In the data rows, 128 means zero.
Here are some points, each followed by its number:
[187  59  96 189  32 110 136  90 210 102  97 104 101 202 222 115 170 109 184 134 170  84] 0
[154 146 116 158 162 142 173 106  22 156  64 142 148 140 113 116 128 169  77 167  89 202] 1
[163 141 159 137 138 105  91 127 168 113 153 111  69 156 141 119 123 123 142 125 134 102] 2
[129 142 120 141 104 144 117  94  86  99  90 127 148 106 152  93 133 157 137 115 173 128] 3
[ 80  89 139 106 107 170 105 146 155 119 163 108 121 118 124 138 175 118 133  82  97  36] 4
[131 113 131 125 136 173 122 140 117 119  93 171 173  67 135 138  87 148 186  71 140 118] 5
[111  76 113 126 125 113 154 117 133 150 169 137 171 112 131 101 120 133 132 128 109 132] 6
[171 110 105  89 198  83 181 187 156 151 192 158 163 108  56 143  98 133 161 134  68 148] 7
[163  95  16  78  70 168 148  88  89 148 124  29 183  85 176  54 248 214 188 212 126  83] 8
[ 66 170 181  58 152 137 106 192 189 143 144 127 102 106  89 176 132  96  95 155 134  89] 9
[117 164 150 155 151 167 129 134 118 123  95 141 128 155 112 147 102 112  94 131 144 141] 10
[177  99 119 160  96 125 104 103 110 115 113 112 144 163 136 109 129 149 182  73 104 138] 11
[107 105 126 159  77 158 142 131 182 121 113 127  99 211 129 160 155  95 103 138 127 100] 12
New points follow, each followed by the number of its nearest point above by angle.
[ 61 157  95  87 132 139 172 158 103 125 149 108 115  98 122 202 149 126 132 139 163 147] 9
[167 136 160 139 135 103  81 126 170 116 153 115  69 162 138 110 121 128 142 124 134  94] 2
[131 108 140 122 140 101  77 129 116  93  93 123 146 105 166 124 121  98  97 111 134 136] 3
[138 131 155 188 130 187 166 101 119 103  75 131 116 165 142 152  96 119 104  98 151 159] 10
[120 164 149 151 151 155 130 133 115 128  94 136 126 148 114 144 104 111  91 132 133 147] 10
[115 116 132 144  96 149 134 135 158 124 115 127 111 178 129 147 149 107 104 138 125 111] 12
[161 116  91 114 110 130 125 137 128 159 150 120 151 112 108  97 144 162 156 138 105 124] 8
[128 118 134 121 137 158 123 140 119 122 106 158 160  87 129 139  98 138 165  87 130 121] 5
[145 123 145 156 128 139 140 120 156 111  80 131 110 136 165 154 113 113 164 114 171 137] 0
[ 80 163 166  75 152 141 110 182 171 140 144 131 112 107  90 161 130 109 106 151 136 103] 9
[180 154 139 172 111  76  83  95 171 116 161 115  71 186 148 104 118 124 144 137 140 115] 2
[ 84 156 172  82 149 132 113 175 176 132 138 124 108 115  99 167 127 100 103 143 136 104] 9
[ 96  46 104 125 121 106 171 115 140 157 193 143 195 102 136  88 120 134 128 135 103 125] 6
